In the data rows, zero lies at 4.5, halfway between 4 and 5.
Each row in the table below has a label, given by one hidden rule.
np.array([4, 5, 4, 4, 7, 6, 4, 3, 9, 3, 7, 8, 4, 1, 8, 5, 7, 7, 0, 5, 2, 4, 1, 0, 5, 5, 5, 6, 6, 8, 4, 4]) P
np.array([4, 3, 4, 5, 5, 4, 4, 6, 9, 4, 4, 6, 3, 4, 5, 4, 8, 0, 1, 3, 7, 5, 0, 5, 6, 5, 6, 6, 5, 6, 5, 5]) P
np.array([6, 2, 3, 4, 7, 5, 5, 1, 4, 4, 4, 6, 4, 5, 6, 4, 4, 5, 6, 5, 7, 5, 8, 2, 6, 9, 4, 6, 5, 8, 5, 4]) P
np.array([5, 1, 3, 4, 7, 6, 6, 5, 2, 4, 5, 4, 5, 4, 5, 2, 3, 3, 3, 6, 2, 4, 9, 3, 3, 9, 5, 1, 8, 4, 6, 3]) I
np.array([4, 3, 5, 4, 4, 4, 5, 7, 6, 3, 5, 8, 2, 4, 5, 3, 2, 2, 6, 4, 3, 3, 5, 0, 6, 1, 5, 5, 5, 8, 4, 4]) P
np.array([5, 6, 5, 5, 5, 4, 4, 3, 3, 5, 5, 3, 5, 5, 6, 2, 8, 9, 5, 4, 4, 4, 3, 3, 5, 4, 5, 4, 7, 4, 5, 5]) P
np.array([3, 5, 5, 4, 6, 5, 6, 2, 8, 5, 3, 9, 2, 3, 8, 5, 7, 3, 4, 5, 7, 3, 4, 0, 5, 3, 6, 4, 9, 8, 6, 4]) I
np.array([2, 6, 7, 5, 3, 3, 4, 6, 9, 6, 4, 6, 6, 8, 5, 6, 8, 9, 2, 2, 9, 6, 2, 7, 5, 0, 3, 8, 2, 6, 2, 5]) I
np.array([4, 5, 5, 6, 4, 5, 4, 6, 1, 5, 5, 2, 6, 2, 6, 6, 7, 5, 6, 5, 4, 4, 7, 6, 5, 4, 4, 4, 5, 4, 5, 4]) P
np.array([4, 0, 5, 3, 0, 4, 4, 8, 0, 5, 3, 5, 9, 9, 2, 3, 1, 2, 9, 6, 6, 4, 6, 8, 2, 1, 2, 3, 1, 1, 3, 4]) O
np.array([6, 1, 3, 3, 5, 5, 5, 2, 1, 4, 7, 3, 1, 3, 7, 4, 1, 0, 6, 7, 4, 3, 5, 4, 3, 9, 5, 1, 9, 5, 6, 4]) P
np.array([5, 5, 5, 5, 5, 6, 4, 4, 5, 5, 4, 2, 4, 1, 6, 6, 4, 5, 3, 4, 2, 4, 5, 9, 3, 4, 5, 4, 3, 4, 5, 5]) P
np.array([4, 4, 3, 5, 6, 5, 4, 8, 1, 5, 6, 1, 5, 5, 8, 5, 5, 3, 3, 5, 2, 4, 5, 5, 4, 6, 4, 5, 2, 2, 5, 5]) P
np.array([5, 6, 5, 6, 8, 5, 4, 4, 5, 4, 4, 5, 3, 4, 5, 5, 3, 4, 3, 5, 2, 6, 3, 6, 5, 6, 5, 4, 9, 6, 5, 4]) P
np.array([5, 2, 4, 5, 4, 5, 5, 4, 0, 4, 5, 1, 6, 4, 3, 5, 2, 0, 6, 5, 2, 5, 4, 9, 2, 4, 5, 4, 3, 3, 5, 5]) I
np.array([5, 2, 3, 3, 2, 4, 4, 0, 4, 5, 5, 5, 6, 5, 3, 2, 2, 0, 7, 6, 7, 4, 8, 3, 4, 4, 5, 5, 6, 5, 4, 4]) I
np.array([5, 5, 3, 3, 4, 6, 6, 1, 4, 4, 4, 6, 5, 3, 7, 5, 6, 3, 5, 6, 5, 3, 7, 6, 5, 5, 6, 5, 7, 6, 5, 4]) I
np.array([4, 2, 4, 5, 4, 4, 4, 3, 0, 5, 5, 3, 4, 5, 4, 5, 3, 1, 9, 5, 3, 5, 8, 6, 4, 3, 4, 5, 5, 6, 4, 5]) I
np.array([3, 5, 6, 5, 5, 4, 4, 5, 9, 5, 5, 5, 6, 5, 4, 5, 7, 7, 6, 5, 3, 7, 1, 2, 6, 6, 4, 5, 4, 4, 3, 5]) I
np.array([4, 7, 5, 5, 6, 6, 5, 0, 9, 4, 6, 4, 2, 2, 4, 7, 8, 7, 4, 3, 3, 5, 5, 4, 5, 4, 5, 5, 8, 4, 5, 4]) I
np.array([5, 5, 5, 5, 5, 5, 5, 3, 3, 5, 5, 5, 4, 4, 6, 5, 7, 8, 4, 3, 5, 5, 1, 7, 6, 2, 5, 4, 6, 5, 4, 4]) P
np.array([5, 2, 4, 4, 6, 5, 5, 3, 5, 4, 5, 4, 4, 4, 6, 5, 0, 3, 1, 5, 8, 3, 6, 4, 4, 4, 6, 3, 7, 5, 6, 4]) P
np.array([4, 5, 4, 4, 7, 5, 4, 1, 8, 3, 4, 5, 2, 3, 7, 2, 9, 7, 4, 5, 3, 4, 3, 1, 6, 6, 6, 5, 8, 8, 6, 3]) P
np.array([3, 7, 5, 4, 3, 5, 5, 5, 6, 5, 5, 4, 7, 7, 3, 4, 6, 6, 7, 4, 3, 5, 6, 5, 4, 4, 4, 4, 5, 2, 5, 4]) O
np.array([4, 4, 4, 4, 3, 5, 5, 3, 5, 5, 4, 4, 3, 4, 3, 4, 1, 2, 6, 5, 9, 5, 7, 3, 5, 4, 5, 3, 7, 6, 4, 5]) I
np.array([5, 0, 3, 3, 7, 5, 6, 0, 5, 4, 5, 8, 3, 2, 6, 2, 4, 5, 7, 5, 3, 3, 8, 1, 6, 4, 5, 4, 6, 7, 6, 3]) I
np.array([6, 4, 3, 4, 3, 4, 5, 3, 1, 4, 6, 3, 4, 6, 4, 6, 2, 4, 7, 6, 4, 3, 5, 5, 4, 3, 4, 2, 2, 7, 4, 4]) O
np.array([4, 6, 4, 2, 1, 4, 5, 6, 8, 5, 3, 7, 2, 3, 3, 4, 3, 5, 2, 4, 9, 4, 5, 0, 6, 3, 5, 4, 2, 5, 3, 4]) I
np.array([5, 2, 5, 4, 3, 5, 5, 3, 5, 3, 5, 9, 5, 5, 5, 3, 2, 3, 4, 5, 5, 2, 8, 5, 4, 8, 4, 3, 9, 3, 4, 5]) P
np.array([4, 6, 5, 5, 6, 4, 5, 5, 4, 5, 6, 4, 5, 4, 6, 6, 7, 5, 3, 3, 3, 4, 3, 5, 5, 5, 5, 5, 4, 6, 5, 5]) P
np.array([3, 5, 5, 5, 5, 4, 5, 4, 6, 5, 4, 8, 2, 6, 5, 4, 3, 8, 4, 5, 5, 6, 6, 3, 4, 4, 5, 6, 5, 5, 5, 4]) I
np.array([6, 7, 4, 5, 7, 6, 5, 0, 2, 5, 4, 4, 3, 4, 4, 3, 7, 4, 4, 4, 4, 4, 3, 6, 4, 5, 4, 4, 1, 2, 5, 5]) I
np.array([2, 1, 3, 4, 3, 4, 4, 4, 2, 5, 4, 6, 6, 4, 1, 1, 3, 5, 5, 5, 9, 4, 7, 0, 3, 1, 5, 3, 3, 4, 4, 4]) I
np.array([2, 4, 5, 5, 5, 4, 4, 2, 8, 4, 3, 7, 1, 4, 5, 6, 8, 6, 5, 3, 6, 5, 4, 5, 6, 4, 5, 5, 4, 8, 4, 5]) P
np.array([7, 4, 4, 6, 6, 6, 4, 4, 2, 4, 8, 0, 4, 4, 4, 6, 5, 8, 2, 6, 0, 4, 3, 8, 3, 9, 5, 6, 6, 2, 5, 5]) I
np.array([6, 3, 4, 5, 6, 5, 5, 2, 1, 4, 7, 2, 4, 3, 5, 5, 2, 6, 8, 5, 0, 5, 3, 9, 4, 4, 6, 4, 4, 2, 6, 5]) P
np.array([5, 7, 4, 4, 6, 5, 4, 5, 2, 5, 6, 5, 4, 4, 5, 5, 0, 5, 3, 4, 0, 5, 4, 4, 3, 5, 4, 5, 7, 2, 5, 5]) P
np.array([4, 7, 4, 5, 7, 5, 4, 0, 3, 4, 6, 7, 5, 2, 7, 5, 5, 4, 0, 3, 4, 4, 3, 1, 7, 6, 6, 5, 8, 6, 5, 4]) P
np.array([4, 5, 5, 4, 3, 4, 5, 5, 6, 5, 5, 9, 6, 5, 5, 5, 5, 4, 3, 3, 4, 5, 5, 2, 5, 1, 4, 4, 0, 4, 4, 5]) P
np.array([5, 5, 4, 6, 7, 6, 3, 3, 1, 3, 6, 5, 2, 1, 6, 6, 3, 2, 4, 5, 1, 5, 4, 7, 5, 6, 5, 5, 7, 7, 7, 4]) P
np.array([6, 8, 4, 4, 6, 6, 4, 4, 4, 4, 5, 4, 4, 3, 3, 4, 2, 3, 2, 4, 6, 4, 5, 7, 6, 7, 5, 3, 7, 4, 5, 4]) I
np.array([4, 7, 6, 5, 4, 4, 3, 1, 6, 5, 3, 4, 5, 4, 5, 7, 9, 9, 2, 4, 4, 6, 3, 4, 6, 5, 4, 7, 3, 5, 5, 6]) P
np.array([3, 9, 6, 5, 5, 5, 4, 6, 9, 5, 5, 4, 5, 4, 8, 6, 6, 7, 3, 4, 5, 6, 3, 7, 6, 4, 3, 6, 2, 5, 5, 5]) P
np.array([2, 6, 6, 4, 2, 3, 4, 9, 9, 6, 1, 6, 5, 4, 3, 5, 9, 8, 9, 4, 5, 7, 3, 6, 3, 0, 5, 7, 4, 4, 3, 6]) I
np.array([5, 4, 5, 3, 2, 4, 5, 5, 8, 4, 5, 3, 5, 5, 3, 5, 6, 5, 4, 5, 5, 6, 5, 6, 3, 5, 4, 5, 2, 6, 5, 5]) I
np.array([5, 2, 4, 4, 5, 6, 6, 2, 0, 4, 5, 7, 4, 2, 4, 1, 4, 2, 3, 5, 2, 3, 6, 2, 5, 2, 6, 4, 8, 8, 6, 4]) O
np.array([5, 1, 4, 3, 3, 4, 5, 3, 2, 5, 3, 5, 1, 4, 7, 0, 3, 0, 4, 4, 6, 4, 8, 2, 5, 5, 4, 5, 8, 7, 6, 3]) P
np.array([5, 6, 4, 3, 4, 5, 6, 3, 3, 4, 5, 4, 5, 4, 5, 6, 0, 4, 7, 6, 7, 4, 3, 5, 5, 9, 4, 5, 9, 4, 5, 3]) I
np.array([5, 1, 5, 3, 2, 3, 4, 8, 0, 4, 3, 3, 9, 5, 4, 4, 0, 2, 7, 6, 6, 4, 7, 7, 3, 5, 4, 5, 1, 2, 6, 4]) I
np.array([5, 1, 5, 5, 1, 4, 4, 2, 3, 4, 7, 0, 7, 5, 3, 6, 3, 5, 3, 5, 0, 5, 4, 9, 5, 9, 4, 2, 2, 2, 6, 5]) I
np.array([5, 4, 4, 4, 3, 4, 6, 4, 1, 4, 3, 4, 5, 3, 6, 4, 0, 3, 6, 5, 8, 5, 6, 1, 4, 1, 4, 1, 3, 6, 5, 4]) I
np.array([5, 5, 4, 5, 5, 5, 5, 3, 3, 4, 5, 5, 2, 5, 6, 6, 7, 4, 2, 4, 3, 5, 3, 0, 5, 8, 6, 5, 4, 8, 4, 4]) P
np.array([4, 4, 6, 4, 5, 4, 5, 8, 6, 5, 4, 9, 6, 7, 6, 6, 6, 7, 9, 3, 6, 5, 4, 1, 4, 2, 3, 5, 4, 5, 3, 5]) I
np.array([5, 7, 4, 4, 6, 4, 5, 4, 5, 4, 5, 6, 2, 6, 6, 3, 5, 6, 5, 4, 5, 4, 5, 5, 6, 0, 4, 3, 6, 6, 4, 5]) I
np.array([3, 2, 6, 5, 4, 4, 3, 5, 5, 5, 3, 3, 6, 6, 5, 5, 1, 8, 6, 4, 8, 5, 4, 9, 4, 3, 5, 5, 0, 6, 4, 5]) I
np.array([5, 3, 4, 5, 9, 5, 6, 0, 4, 4, 6, 6, 3, 0, 6, 6, 4, 5, 1, 4, 2, 5, 5, 4, 5, 9, 5, 4, 8, 8, 6, 5]) I
np.array([3, 4, 5, 4, 4, 3, 4, 3, 1, 5, 3, 8, 6, 4, 5, 4, 8, 3, 2, 5, 7, 4, 5, 3, 5, 4, 4, 6, 3, 5, 4, 5]) P
np.array([5, 6, 5, 3, 6, 4, 4, 5, 2, 4, 5, 1, 4, 7, 3, 3, 4, 4, 4, 4, 2, 5, 3, 4, 4, 5, 4, 4, 5, 2, 5, 5]) O
np.array([3, 4, 3, 3, 2, 3, 5, 6, 3, 4, 4, 5, 3, 4, 3, 1, 2, 2, 8, 6, 6, 4, 9, 0, 2, 0, 4, 3, 3, 4, 4, 4]) I
np.array([3, 3, 4, 4, 6, 5, 5, 5, 7, 4, 5, 8, 1, 2, 6, 4, 5, 8, 0, 4, 2, 4, 5, 4, 6, 4, 4, 5, 8, 9, 5, 4]) P
np.array([4, 4, 5, 4, 6, 5, 5, 3, 9, 5, 4, 8, 1, 4, 7, 6, 7, 6, 7, 4, 6, 5, 3, 0, 7, 2, 6, 4, 5, 5, 6, 4]) P
np.array([4, 2, 5, 4, 2, 4, 4, 9, 4, 6, 4, 2, 3, 6, 2, 4, 9, 9, 8, 4, 6, 5, 3, 5, 6, 5, 4, 6, 0, 4, 3, 4]) O
np.array([5, 5, 5, 3, 4, 3, 5, 4, 2, 5, 5, 6, 6, 4, 5, 4, 5, 6, 6, 5, 5, 5, 2, 5, 6, 2, 5, 3, 5, 6, 5, 5]) P
np.array([4, 6, 5, 5, 3, 4, 4, 4, 7, 6, 4, 5, 6, 5, 6, 7, 4, 4, 5, 5, 3, 6, 0, 6, 5, 4, 4, 6, 4, 5, 3, 5]) P
np.array([5, 5, 5, 4, 5, 5, 5, 3, 0, 4, 6, 5, 2, 3, 6, 2, 0, 0, 9, 5, 8, 3, 7, 3, 4, 5, 5, 2, 9, 6, 6, 4]) P
np.array([7, 6, 5, 5, 9, 5, 5, 1, 4, 4, 7, 3, 3, 2, 8, 4, 4, 3, 0, 5, 0, 5, 6, 7, 5, 9, 7, 4, 8, 5, 6, 4]) P
np.array([5, 3, 5, 6, 4, 5, 5, 3, 3, 4, 5, 3, 3, 4, 6, 4, 2, 4, 4, 6, 3, 2, 8, 2, 5, 7, 5, 4, 4, 2, 6, 4]) P
np.array([5, 2, 3, 4, 4, 3, 6, 2, 4, 4, 6, 5, 4, 3, 2, 4, 0, 0, 4, 5, 8, 3, 8, 2, 4, 3, 6, 4, 5, 5, 5, 4]) O
np.array([5, 8, 6, 5, 3, 3, 3, 6, 3, 5, 6, 2, 8, 6, 4, 5, 3, 5, 5, 4, 3, 5, 5, 9, 3, 5, 4, 4, 0, 2, 3, 5]) O
np.array([4, 3, 5, 3, 1, 3, 6, 8, 0, 5, 3, 8, 3, 6, 1, 1, 7, 1, 5, 6, 9, 4, 9, 0, 4, 2, 4, 3, 5, 3, 4, 5]) E
np.array([4, 7, 5, 6, 5, 5, 4, 3, 6, 5, 5, 0, 6, 6, 4, 7, 6, 6, 3, 4, 3, 5, 1, 8, 3, 4, 3, 5, 4, 4, 5, 5]) O
np.array([4, 6, 6, 5, 2, 4, 4, 8, 8, 6, 4, 7, 5, 6, 5, 5, 6, 8, 3, 4, 5, 6, 2, 2, 6, 2, 4, 6, 0, 4, 4, 5]) I
np.array([5, 8, 5, 6, 6, 5, 4, 4, 7, 5, 4, 4, 2, 2, 7, 7, 9, 4, 0, 3, 2, 5, 1, 3, 6, 5, 5, 4, 7, 7, 6, 6]) P
The hidden rule looks at only part of the columns. Which column or columns, counting from 0, in order?
6 13 14
Here are more rows. What is the label of each one?
np.array([5, 4, 5, 5, 4, 4, 3, 6, 8, 5, 3, 2, 8, 8, 2, 5, 4, 1, 7, 6, 1, 4, 4, 6, 4, 5, 4, 3, 2, 1, 3, 6]) O
np.array([5, 4, 5, 3, 3, 3, 5, 4, 4, 5, 3, 7, 4, 5, 5, 4, 9, 4, 4, 5, 5, 5, 3, 0, 4, 5, 5, 6, 6, 5, 3, 4]) P
np.array([3, 4, 6, 5, 0, 4, 4, 9, 5, 6, 3, 1, 7, 9, 1, 4, 3, 3, 9, 6, 7, 4, 6, 3, 3, 1, 3, 6, 1, 4, 2, 5]) O
np.array([4, 4, 4, 4, 5, 4, 4, 7, 6, 5, 4, 6, 6, 2, 3, 6, 6, 5, 1, 3, 7, 5, 6, 6, 4, 5, 5, 3, 4, 4, 3, 5]) I
np.array([4, 6, 5, 4, 0, 3, 4, 9, 6, 6, 4, 3, 9, 9, 2, 3, 3, 9, 9, 4, 9, 6, 4, 9, 2, 0, 2, 5, 0, 3, 3, 5]) O
np.array([3, 3, 4, 2, 2, 4, 5, 6, 2, 3, 4, 9, 4, 5, 3, 2, 5, 0, 5, 5, 9, 3, 8, 3, 3, 1, 5, 3, 5, 7, 3, 4]) I
np.array([4, 4, 5, 5, 0, 4, 4, 5, 2, 5, 4, 4, 7, 5, 3, 4, 5, 8, 9, 4, 6, 5, 3, 3, 3, 5, 4, 4, 1, 0, 4, 5]) I
np.array([6, 2, 4, 4, 5, 4, 4, 5, 1, 5, 6, 1, 5, 5, 4, 3, 2, 4, 6, 4, 3, 4, 6, 7, 3, 5, 4, 5, 5, 2, 5, 5]) I
np.array([6, 7, 5, 6, 4, 5, 5, 3, 6, 4, 4, 6, 5, 3, 7, 4, 6, 8, 3, 3, 4, 4, 4, 3, 5, 5, 5, 5, 6, 7, 4, 5]) P
np.array([5, 3, 5, 5, 3, 5, 4, 9, 2, 4, 3, 2, 7, 8, 1, 5, 1, 3, 9, 5, 6, 4, 6, 9, 3, 3, 4, 4, 3, 3, 4, 5]) O
np.array([5, 0, 5, 3, 2, 4, 5, 7, 0, 5, 5, 4, 3, 9, 3, 1, 0, 0, 9, 5, 6, 3, 9, 9, 2, 1, 4, 4, 2, 3, 3, 4]) O
np.array([5, 4, 4, 3, 4, 4, 5, 5, 2, 5, 4, 5, 6, 7, 5, 2, 6, 1, 5, 5, 6, 4, 6, 3, 4, 3, 5, 3, 6, 5, 4, 3]) I
np.array([4, 1, 3, 4, 4, 4, 5, 5, 2, 5, 4, 3, 8, 5, 3, 3, 1, 3, 8, 6, 6, 4, 9, 6, 2, 2, 4, 3, 6, 6, 4, 4]) I
np.array([5, 4, 4, 5, 6, 5, 5, 0, 8, 4, 4, 7, 2, 3, 7, 4, 6, 6, 5, 5, 8, 4, 6, 1, 6, 3, 6, 5, 9, 6, 4, 4]) P
np.array([6, 8, 4, 5, 9, 7, 4, 2, 5, 3, 7, 4, 3, 2, 9, 7, 7, 6, 2, 3, 0, 4, 2, 5, 5, 9, 6, 3, 6, 9, 7, 6]) P
np.array([5, 2, 4, 4, 7, 5, 4, 2, 6, 4, 6, 3, 5, 5, 6, 6, 4, 6, 4, 5, 3, 4, 4, 1, 3, 4, 5, 5, 4, 2, 5, 4]) P
np.array([5, 2, 3, 4, 6, 4, 7, 2, 1, 3, 6, 6, 2, 2, 8, 0, 0, 4, 7, 6, 4, 4, 8, 4, 5, 6, 6, 2, 9, 8, 5, 3]) I
np.array([5, 5, 4, 5, 7, 5, 4, 4, 7, 5, 5, 5, 2, 2, 6, 4, 2, 5, 1, 5, 6, 4, 5, 4, 3, 7, 5, 6, 8, 7, 5, 4]) P
np.array([4, 5, 4, 3, 6, 4, 5, 3, 8, 5, 2, 8, 3, 3, 2, 4, 3, 9, 7, 5, 4, 4, 4, 3, 5, 4, 4, 7, 7, 5, 5, 5]) I
np.array([4, 5, 6, 5, 9, 6, 4, 1, 6, 5, 3, 8, 2, 3, 7, 6, 9, 8, 0, 4, 2, 6, 2, 2, 7, 6, 6, 6, 6, 7, 4, 5]) P
np.array([6, 9, 4, 5, 5, 5, 4, 5, 1, 4, 6, 5, 6, 2, 7, 5, 5, 8, 3, 5, 1, 5, 6, 7, 5, 8, 5, 5, 3, 3, 4, 6]) P
np.array([5, 2, 4, 6, 5, 5, 4, 2, 5, 4, 5, 7, 2, 3, 5, 4, 0, 0, 2, 6, 4, 4, 5, 5, 5, 6, 4, 4, 9, 5, 6, 4]) P
np.array([3, 7, 5, 6, 3, 5, 4, 4, 5, 5, 5, 1, 6, 5, 4, 5, 5, 8, 6, 4, 3, 5, 7, 6, 6, 5, 5, 5, 0, 4, 5, 5]) I
np.array([2, 6, 6, 6, 4, 4, 5, 5, 6, 6, 2, 5, 6, 5, 6, 7, 9, 8, 0, 4, 5, 5, 1, 1, 6, 2, 4, 7, 2, 4, 3, 5]) P
np.array([5, 5, 4, 4, 6, 5, 5, 0, 8, 4, 5, 4, 4, 2, 7, 3, 7, 2, 2, 4, 2, 4, 5, 6, 3, 9, 5, 4, 7, 6, 5, 4]) P
np.array([5, 9, 5, 4, 6, 5, 4, 4, 6, 5, 5, 6, 5, 4, 3, 7, 9, 7, 4, 2, 4, 4, 3, 6, 6, 7, 5, 5, 4, 5, 5, 5]) I
np.array([5, 5, 5, 6, 4, 5, 5, 6, 1, 5, 6, 5, 5, 4, 2, 4, 4, 2, 9, 4, 2, 5, 5, 4, 4, 3, 4, 5, 2, 4, 4, 4]) I
